Named turns come first, each shown by rows before and after it. Which turns, in which order, take the first row of each pair that follows to the second? Write the first one first, as in the answered first pair.
U (before => after):
[ 0.94  2.30 -1.93  1.59  0.45 -2.64  3.39 -1.17  0.71  0.14 -2.30  1.46
  2.11  1.37  0.12 -0.83 -0.52 -0.18  0.68  1.14  0.40 -1.44] => [ 0.73  2.75 -0.79  2.36 -0.48 -1.18  2.10 -0.59  0.96  1.77 -2.58  1.59
  1.44 -0.27 -0.60  0.88 -1.31 -1.14  2.96  1.41 -0.57  0.39]
[ 0.20 -1.24 -1.25 -0.19  0.37  0.65  0.78  0.91  0.12  1.40  3.39  1.52
  0.89 -2.26  0.86 -2.31 -0.47 -0.11  1.45 -0.57 -1.36  3.04] => [ 0.46 -1.24 -1.95 -0.54  0.72  0.23  0.88  1.35 -0.13  0.88  3.89  1.13
  0.50 -1.18  1.14 -3.32  0.27  0.18  0.74 -0.86 -1.13  2.42]
[-0.08 -0.24 -0.14 -0.16  1.50  0.18 -0.25  1.06 -1.45 -0.32  0.01 -1.08
 -1.14  1.65 -0.46 -1.10  0.28 -0.89 -0.25 -0.21  0.53 -0.87] => [-0.46 -0.96  0.03  0.17  1.46 -0.07  1.32 -0.81 -1.04 -1.16 -0.48  0.42
  0.50  0.83 -0.52 -0.10 -0.48 -0.12 -0.93 -0.40  0.91 -1.84]
W (before => after):
[-0.56  0.26 -0.37  0.54 -0.18 -0.59 -0.73  0.52 -0.48  0.06  0.56  0.39
  0.10 -1.10 -0.46  0.50 -1.87 -0.37  1.43  0.24  0.25  1.26] => [-0.52  0.24 -1.16  0.75 -0.29 -1.40  0.13  0.34 -0.34 -0.30  1.10  0.55
  0.33 -0.66 -0.15 -0.39 -1.72 -0.09  1.13  0.16  0.09  1.15]
[-1.81 -0.70  1.72  0.96 -0.86  1.51 -1.09 -0.97 -0.60  0.18 -1.77  0.16
  0.06 -0.88 -1.23  2.62 -0.65 -0.57  0.52  0.87 -0.08  0.20] => [-1.17  0.31 -0.22  1.76 -1.95 -0.45 -1.21  1.04 -1.20  0.35  1.37 -1.31
 -1.59  0.32 -0.02 -1.20  1.05 -0.97  1.39  0.82 -1.18  1.34]
[-2.19  0.37  0.73  1.45 -3.06  0.17  2.07 -1.76  0.74  2.27  1.57  3.14
  0.58 -5.46  1.64  0.01 -3.00 -1.00  3.60 -1.49 -1.92  0.74] => [-1.75  0.56  0.72  1.61 -3.13 -0.30  1.57 -1.17  0.61  2.60  2.01  2.71
 -0.14 -5.17  1.83 -0.58 -2.72 -1.37  4.16 -1.30 -1.89  1.20]
[ 1.32 -0.10  0.49 -1.91  1.48 -0.87 -1.84  0.06 -2.43  0.48  2.93  0.75
 -0.56  0.90  0.07 -1.98  1.55 -0.20 -1.23  2.40  1.93 -2.19] => [ 1.05 -0.91  0.86 -2.14  1.76 -0.49 -1.08 -1.26 -1.92  0.18  1.76  1.50
  0.72  0.56 -0.43 -0.57  0.49  0.22 -2.16  2.17  2.79 -3.06]
S (before => after):
[-2.03  0.04  1.94  1.47 -0.18  0.36 -0.48 -1.99  1.30  1.16 -1.62  1.29
  0.08 -2.26 -0.09  2.20 -2.72 -0.85  3.60 -0.54 -1.14  1.07] => [-0.61 -0.89  2.23 -1.12  2.74  0.72 -1.00 -1.06  0.82 -0.96 -3.46  0.47
 -0.12  2.14 -1.06  1.83 -1.02  0.76 -1.04 -0.46  2.31 -2.76]
[ 0.50 -0.02  0.62  0.14  0.22  1.06 -1.40  2.04 -0.99  0.33  0.28 -2.19
  0.31 -0.13 -0.32 -0.67  0.38 -1.16  1.29 -0.45  0.17  2.06] => [ 0.23 -0.08  1.41  0.30 -0.02  1.46 -1.17  0.73 -0.47  0.48 -0.94 -1.11
  1.29 -1.23 -0.55  1.04 -0.86 -1.09  1.07 -0.48  0.02  2.05]
[ 0.35  1.69  2.26  1.85  0.20  1.57  0.19  1.14 -1.54  0.72  1.72 -0.90
 -0.98 -2.05 -1.98  1.16 -0.01 -0.14  0.18  0.00 -0.45  1.00] => [ 0.25  1.32  2.74  0.94  1.16  2.08  0.05  0.41 -1.45  0.02  0.49 -0.34
 -0.32 -1.68 -2.66  2.24 -0.40  0.39 -1.00 -0.22  0.29 -0.34]
[ 0.15 -0.92 -0.71  0.94  0.93  0.06  2.23 -0.68 -0.47  0.63  0.31  1.83
  1.98 -1.94  0.53  0.02 -0.96  0.72  0.52 -1.29 -0.46  0.37] => [ 0.93 -1.56 -0.76 -0.18  1.82  0.00  1.94 -0.38 -0.66 -0.11 -0.20  1.46
  1.54  0.28  0.01 -0.33 -0.14  1.33 -1.13 -1.27  0.75 -1.21]
G (before => after):
[ 0.33  0.48  1.18 -1.08  1.88  1.71 -1.11  0.16  0.13 -1.32 -2.52  0.09
 -0.23  1.27 -1.18  2.05 -0.78  0.09 -1.47 -0.04  1.66 -1.55] => [ 0.68  1.60 -1.00 -0.31  1.03 -0.50 -0.88  2.06 -0.50 -1.17  0.94 -1.78
 -2.03  2.74  0.23 -2.27  0.93 -0.32 -0.41 -0.09  0.42 -0.76]
[ 1.93 -0.38 -0.49 -2.37 -1.58  2.03 -0.91  1.09 -0.30 -1.31 -0.65 -1.35
  0.57 -0.11  0.91  1.64  0.10  1.60 -0.31  1.21 -0.81 -1.35] => [ 1.80 -0.19 -1.20 -1.81 -1.93  1.10 -0.38  1.31 -0.47 -1.40  0.88 -1.73
  0.12  0.08  1.75 -0.03  0.74  1.26  0.33  1.02 -1.57 -0.77]
[ 1.01  0.25 -0.09 -0.69  0.72 -1.01 -0.02 -1.49  0.04 -0.66 -0.38  1.08
  0.44  0.77  0.17 -0.65 -0.16  0.14 -1.63  0.13  0.86 -0.26] => [ 1.08  0.36 -0.36 -0.99  0.89 -1.23 -0.16 -0.91 -0.21 -0.69  0.03  1.07
  0.28  1.16  0.42 -1.25 -0.02  0.16 -1.26 -0.12  0.51 -0.32]

(two turns a pair)
[-0.25  0.73  0.90 -0.27  0.59  1.93 -2.24  1.95 -0.08  1.24 -0.23 -1.43
 -2.79  1.23 -0.79 -0.30  0.54 -1.02  1.33  0.33  0.28  0.99] => [-0.96 -1.01  0.09 -0.36  1.48  0.47  1.80 -2.63  0.58 -1.43 -1.48  1.58
  1.01  0.49 -0.12  0.93 -1.47  1.05 -1.64 -0.58  1.64 -1.57] -> U U
[ 0.80  0.65 -3.05 -1.53  1.24 -1.86  0.89 -0.20 -0.37  1.31  1.16  0.49
 -0.77  1.53  0.36 -2.55 -0.97  0.15 -3.43 -1.69  0.17 -0.90] => [ 0.69  0.27 -2.57 -1.71  1.74 -1.31  1.39 -1.06 -0.32  1.10 -0.11  1.24
  0.10  1.22  0.28 -1.26 -1.53  0.45 -3.95 -1.79  0.91 -1.49] -> U S
[-0.13  1.25 -0.52  1.57 -1.80 -0.55 -0.03  0.60 -0.54  1.18  1.90 -0.29
 -0.62 -0.99  0.96 -0.94 -0.57 -1.51  2.29  0.00 -0.87  2.48] => [ 0.13 -0.51 -0.47  0.31  0.04 -1.40  2.33 -2.16 -0.36 -1.40 -0.15  1.75
  2.05  0.11  0.80  0.22 -0.99  0.68 -1.82 -0.56  1.57 -1.04] -> W S
[ 0.39  2.16  2.66 -2.54  4.37  0.23 -2.41  2.32 -1.31  0.39 -5.49 -2.29
  0.40  2.49 -2.68  4.64  1.52  1.07 -0.26 -0.38  1.46 -1.05] => [-1.81  3.59  0.36  1.94 -0.14 -2.81  0.85  0.75 -0.88  2.30 -1.06 -1.62
  1.56 -3.53  0.09  2.84 -0.53 -0.70  6.08 -0.89 -3.32  4.51] -> G S
[-0.01 -0.59 -1.20 -0.09 -1.70 -2.65  2.52 -1.59 -0.35  0.13  0.48  2.09
  1.45 -0.44  0.26  0.04 -0.83  1.52 -1.66  0.21 -0.02 -0.39] => [ 1.01 -0.20  0.80 -2.14 -0.02  0.33 -1.32  1.07 -0.91  1.10 -1.52  0.33
 -0.51  1.93 -1.62  1.28  0.36  0.79 -2.24  1.46  1.35 -1.04] -> W S
[-1.34 -1.19  0.29  2.20 -1.03 -0.22  0.94 -2.93  0.26  1.24  0.40  0.48
  2.00 -2.85 -0.52  2.60 -0.67 -0.04  1.74 -0.48 -0.96 -0.02] => [-0.56 -0.56  1.78  1.19 -0.23  1.76 -1.76 -0.93 -0.06  2.41 -0.64 -0.98
  0.28 -1.88 -1.84  3.41  0.12 -0.95  2.15  0.12 -0.43  0.22] -> W G
[ 1.29 -2.26  3.46 -1.08  0.97  2.62  1.26 -2.93 -0.30  0.03 -2.48  2.53
  3.81 -0.61 -0.81  1.18 -1.67  1.34 -3.09  0.82  2.43 -1.70] => [ 1.72 -0.57 -0.71  0.82 -1.30 -2.09  2.17  0.19 -1.95  0.07  4.43 -0.48
  1.00  1.02  2.04 -6.72  1.05  0.74 -0.95  0.47 -0.49  0.60] -> G G
[ 1.02  1.24 -1.49 -0.46  2.88  1.25  1.10 -1.97 -0.24 -2.56 -2.06  1.94
  1.92  0.28  0.29  1.17 -1.37  2.16 -2.06 -1.33  1.66 -0.45] => [ 0.52  1.32 -2.33  0.44  1.93 -0.01  2.37 -2.47 -0.11 -2.25 -0.85  2.36
  2.39 -0.70  0.97  0.33 -1.79  2.10 -1.27 -1.91  0.72  0.22] -> S U
[-1.99 -0.25  0.68  0.90 -0.33  1.97 -0.13  0.64 -0.06  1.65 -0.97 -0.97
 -0.20 -1.32  0.49  2.31 -1.42  0.47  1.52  0.45 -0.18  2.45] => [-1.62 -0.39 -1.96  1.14 -0.86 -0.96  2.13  0.89 -0.63  0.13  1.73 -1.33
 -0.39  0.79  2.26 -1.75 -0.22  1.55 -0.09 -0.03 -0.31  1.41] -> W U
[ 0.24  2.02  1.61 -0.12  0.20  1.31 -2.30  1.96 -0.90  1.09  0.07 -0.44
 -2.22  1.40 -1.05 -0.35  1.31 -0.02  0.09  0.40  0.34  0.45] => [-0.59  2.41  1.43  1.07 -1.10  1.23 -1.51  0.83 -0.59  1.92  0.63  0.23
 -1.48 -0.90 -0.36  0.38  0.17 -0.51  1.95  0.43 -1.29  1.75] -> S G
[-0.04  0.03 -0.64 -0.36  0.35 -0.02 -0.51  1.30 -0.10 -0.60 -0.24 -1.35
 -0.47  1.31 -1.05 -1.17  0.33  1.19 -1.70  0.49  2.31 -0.96] => [-0.28  0.87 -1.18  0.69 -0.69 -0.46 -0.56  1.73  0.02  0.54  1.20 -1.80
 -1.43  0.07 -0.24 -1.90  0.25 -0.01  0.37  0.59  0.97  0.57] -> W S
[-0.09  0.57  2.27  0.12  0.71  2.89 -2.52  1.22  0.01  0.66 -2.57  1.11
  1.54 -1.01 -1.48  3.61  0.49 -3.15 -0.62 -0.11  0.83 -0.17] => [ 0.99  0.04 -0.93 -0.43  1.29 -1.25  0.03  1.59 -0.85 -1.96  0.41  0.31
  1.36  2.86 -0.06 -1.63  2.44 -1.42 -3.75 -0.88  1.76 -2.53] -> G U
[ 0.80 -0.27  0.58 -0.83  0.50  0.91 -0.80  0.29  0.09  0.64 -2.14  0.87
  1.77 -0.33 -1.50  2.52 -0.12 -0.69 -0.25 -0.48  0.58  0.27] => [ 0.32  0.39  0.00  0.00 -0.69  0.49 -0.82  0.71  0.26  1.36 -0.61  0.24
  1.41 -1.45 -1.18  1.68 -0.28 -1.30  1.82 -0.47 -0.90  1.96] -> W S
[ 0.27  0.84  1.58 -1.00  1.11  1.69 -2.62  1.61 -0.03  1.02 -0.66 -1.51
 -1.64  1.27 -0.74  0.87  0.73 -0.97 -0.15  0.56  1.28  0.10] => [ 0.17  1.14 -0.52  0.62 -0.26 -0.99 -0.78  1.77 -0.29  0.80  2.36 -1.88
 -1.74  0.95  0.67 -2.25  1.02 -1.12  0.98 -0.01 -0.31  1.23] -> U S
[-0.74  0.04 -0.74  0.68 -1.15  0.57 -0.32  0.69 -1.55  0.80  1.34 -0.26
 -0.51  0.06 -0.21  1.15 -0.99  0.02 -0.04  0.64 -0.84  1.18] => [-0.53 -0.40 -0.22 -0.06 -0.31  1.32 -0.37  0.31 -1.43  0.10 -0.06  0.27
  0.15  0.54 -0.76  2.16 -1.07  0.40 -1.49  0.78  0.13  0.03] -> G S
[-0.33  0.06 -0.91  0.99 -0.64 -1.57  1.37 -0.53 -0.27 -0.52  1.94  0.50
  0.67 -1.24  0.51 -0.91 -0.65  0.14  0.65 -0.93 -0.18  0.94] => [-0.60  0.26  0.66  0.86 -0.57  0.41 -0.37  0.12  0.17  0.54  0.39  0.27
  0.26 -2.11 -0.29  1.48 -1.23 -0.59  1.72 -0.39 -0.44  1.70] -> S U
[-0.71 -0.48 -2.96  0.91  0.20 -1.80  2.81 -1.72 -0.08 -0.50  0.42  0.02
  1.78 -1.34  1.91 -2.54 -2.88  1.03 -0.75 -0.67  0.56  0.82] => [ 0.78 -0.69 -0.64 -2.14  2.76  1.56 -0.87  0.54 -0.52 -0.04 -2.82 -1.38
  0.23  1.96 -0.46 -0.52 -1.43  1.00 -2.77 -0.05  3.21 -1.29] -> W S
[-0.14  0.73 -0.21 -1.41  0.04 -0.95 -1.08  1.74  0.67 -0.66  0.76 -1.77
 -1.19  1.40 -0.03 -1.87  1.95 -0.32  0.05 -0.71  1.10 -0.51] => [-1.40  0.28 -0.92  0.38 -1.43 -2.04  1.31 -1.22  1.50 -0.76  1.11  0.23
  0.95 -1.91  0.85 -0.73 -0.25  0.04  1.11 -1.31 -0.17  0.18] -> S W
[ 2.20 -0.04 -1.27  2.23  0.96 -2.51  1.60 -1.27  1.67 -0.25  0.93  1.62
  1.88 -1.57 -1.97  1.49  0.50 -0.17 -0.16  2.26 -3.18  2.87] => [ 2.52 -0.11 -0.02  1.97  1.19 -0.65 -0.06 -0.38  1.64  0.47 -0.64  1.27
  1.36 -1.74 -2.78  3.08  0.58 -0.77  0.41  2.63 -2.96  3.23] -> U G
[ 0.16 -1.86  0.05 -0.66  0.77  1.12  2.73 -1.17  0.72 -0.75  1.02  1.14
  0.30  0.89  0.88 -0.51 -1.07  1.04 -1.12  0.28  0.17 -0.12] => [ 0.40 -1.81  1.19 -1.38  1.21  2.47  1.36 -0.46  0.54 -0.37  0.07  0.77
 -0.31  1.24 -0.03  0.35 -0.45  0.66 -1.33  0.47  0.72 -0.29] -> U S
[ 0.63 -1.59 -1.41 -0.45  1.76 -1.92  1.69 -1.28 -0.44  0.19 -0.13  0.59
  0.81  1.81  0.94 -0.42  0.80  0.54 -3.30 -1.31  2.61 -1.74] => [-0.23 -1.04 -2.30  1.41  0.02 -3.05  3.02 -2.06  0.07  1.17  1.48  1.14
  1.50 -0.89  1.89 -0.83 -0.27 -0.30 -0.70 -1.48  0.39  0.27] -> S U
[-2.95  1.22  0.96  0.46  1.23  1.35 -1.34 -2.66  0.78  0.45  0.73 -0.23
  1.81 -0.53 -1.46  1.59  0.47  0.12  1.40 -1.09 -2.16  0.84] => [-2.28  0.81  1.42 -0.82  2.47  1.99 -2.06 -1.90  0.17 -0.19 -0.17 -0.62
  1.41  1.20 -1.94  1.81  1.07  0.36 -0.34 -0.94 -1.09 -0.33] -> S U
[-0.55 -0.27  0.82 -0.55  1.56 -0.04 -1.10  1.16  0.26  0.60  0.16  2.01
 -0.84  0.96  0.59 -0.11  1.07  0.35 -0.24  0.49 -0.51 -0.71] => [-0.79 -0.63  1.02 -0.49  1.40  0.04 -0.67  0.17  0.54  0.34 -0.32  2.74
 -0.10  0.07  0.43  0.84  0.25  0.38 -0.28  0.21 -0.56 -0.42] -> U U
[ 0.60  1.14 -1.27  0.19 -0.50 -1.55  0.25  1.37 -0.33  0.09  3.09 -1.56
 -0.80  0.56  0.79 -2.48  1.64 -0.36 -0.03 -0.04 -1.00  0.98] => [-0.71  0.41  0.93  0.70 -0.54  0.96  0.09 -1.13  0.66  1.14 -0.22  0.81
  1.08 -3.23 -0.49  3.00 -1.18 -0.64  1.22  0.14 -0.78  1.77] -> W U
[-0.44 -0.14  0.83 -0.21 -0.70  1.02 -1.38  1.52 -0.95  0.47  0.34 -0.68
 -0.70  2.39 -0.58 -0.62  0.74 -1.38  0.42  0.15 -0.04  0.64] => [-0.50 -0.91  1.35 -0.69  0.28  1.18 -0.62  0.24 -0.64 -0.51 -1.41  0.47
  0.62  2.41 -1.02  0.91  0.23 -0.53 -1.20  0.08  0.80 -0.70] -> U W
[-0.27  0.65  0.66 -1.78  1.88  1.83 -1.63  0.65 -0.61 -0.17 -0.58 -0.50
 -0.42  2.37 -1.07 -0.68  0.50  0.70 -3.39 -0.10  1.52 -1.86] => [-0.45  1.61  1.26 -1.03  0.94  2.86 -3.34  1.92 -0.69  1.85 -0.05 -1.42
 -1.83  1.22 -1.05 -0.69  0.33 -0.60 -0.59  0.26 -0.08  0.10] -> U W
[-0.93 -0.41 -0.29  0.58  1.05 -1.23  1.57 -1.10  0.31 -1.58 -0.65  2.21
  0.75 -0.81  1.13 -0.01 -1.17  0.93 -0.65  0.10 -1.60  0.09] => [-1.28 -0.32  0.50  0.47  0.97 -0.06  0.74 -0.99  0.33 -0.66 -1.43  2.05
  0.48 -1.73  0.75  1.17 -1.59  0.55  0.26  0.62 -1.84  0.82] -> S U
[-0.04  1.12 -0.24  1.44 -2.03 -5.05  1.81 -0.72 -0.15  0.62  1.71  3.21
 -0.36  1.07  1.13 -1.36  1.77  1.77 -1.09  0.55 -2.03 -1.66] => [-0.74  1.91  1.05  2.32 -2.94 -3.13 -0.41  0.23  0.12  2.82  1.21  2.57
 -1.58 -1.02  0.41  0.24  1.07  0.43  1.98  1.16 -3.53  0.76] -> U U
[ 2.13 -0.21  0.54 -0.33  0.68  0.02  0.67  0.36  0.15 -1.09 -1.25 -0.15
  2.33  3.30  0.41 -1.37  2.27  0.76 -1.51  0.74  2.84 -2.86] => [ 1.88 -0.03  2.18 -0.40  0.66  1.84 -0.48 -0.17  0.49 -0.57 -3.11  0.35
  2.63  1.96 -0.40  1.28  1.28  0.27 -0.70  1.11  2.83 -2.60] -> W U
[ 1.08  1.57 -0.57 -0.54 -0.54  0.18 -1.49  2.31 -0.18  0.95  0.85 -2.90
 -2.55  1.98  0.50 -2.02  1.49 -0.90  1.26  0.37  0.66  0.41] => [-0.09  0.92  1.25  0.10 -0.94  2.19 -1.62  0.16  0.90  1.82 -1.73 -0.83
 -0.84 -1.37 -0.56  2.40 -0.95 -1.33  2.73  0.66  0.25  1.43] -> S G
[ 1.58  0.52 -0.58 -0.20  2.81  0.24 -1.69  2.39  1.43  0.15 -1.09 -0.92
 -1.06  1.31 -2.00 -1.81  0.11 -0.75 -0.69  0.06  0.47 -1.91] => [ 0.73  1.03 -1.69  1.72  0.87 -1.16 -0.16  1.76  1.51  0.78  1.18 -0.85
 -0.84 -0.56 -0.57 -3.43 -0.35 -1.11  1.73 -0.09 -1.44 -0.09] -> W S
[ 1.36  0.31  1.62  0.54 -2.97 -1.27 -1.28 -0.02  0.09  0.81  2.58 -0.10
  0.70 -1.87  0.70 -1.16 -1.09 -0.03  2.01 -0.66 -0.51  1.78] => [ 1.77  0.31  3.28 -0.70 -1.86  0.91 -3.28  0.66 -0.08  1.45  0.34 -0.53
  0.16 -1.23 -0.61  0.69 -0.86 -0.36  1.63 -0.26  0.27  1.12] -> S U
[ 0.78 -1.41  0.22 -0.60  0.45  0.92 -0.08 -0.59  1.95 -1.38 -1.98  1.25
  1.79  0.83 -1.92 -1.59 -1.09 -1.04 -0.56  0.24  3.34 -1.67] => [ 0.29 -0.37 -1.18  1.38 -1.59 -0.20  0.01  0.83  1.59 -0.02  1.19  0.01
  0.30 -0.28 -0.58 -3.96 -0.90 -2.18  2.50  0.05  0.71  1.01] -> G S
[ 0.38  0.88  0.70 -2.42  0.69 -0.40 -2.26  2.43 -0.82  0.22 -0.80 -1.55
 -3.20  1.07 -0.95 -1.66  1.47 -0.40  1.09  2.01  2.39  0.43] => [-0.21 -0.56  1.33 -2.69  1.41 -0.10 -0.13 -0.74  0.01 -1.34 -3.16  0.92
 -0.28  0.19 -1.37  1.04 -0.47  0.97 -1.19  1.53  3.70 -1.30] -> W W
[-0.96 -1.39  0.38  0.23 -0.29 -0.70  2.79 -1.40 -0.23 -0.53  0.42  0.94
  0.95 -0.23  0.57  0.04 -1.22  0.62 -0.29 -1.35 -0.10  0.32] => [-1.20 -1.03  1.28  0.30 -0.44  0.43  1.98 -1.38 -0.26  0.24 -0.03  0.74
  0.87 -1.08 -0.09  1.51 -1.76 -0.11  0.73 -1.03 -0.49  1.02] -> S U
[ 1.87  0.72  2.12 -1.21  2.57  0.34  0.04 -0.14  0.65 -0.20 -0.27 -0.55
 -0.67  2.13  0.94  0.60  0.01 -0.04 -1.87  0.49  1.57 -0.99] => [ 1.61  0.85  0.47 -0.13  1.58 -1.76  2.07 -0.89  0.57 -0.71  1.72 -0.43
  0.02  1.61  2.10 -0.96 -0.02  0.12 -1.47  0.10  0.63 -0.65] -> S U
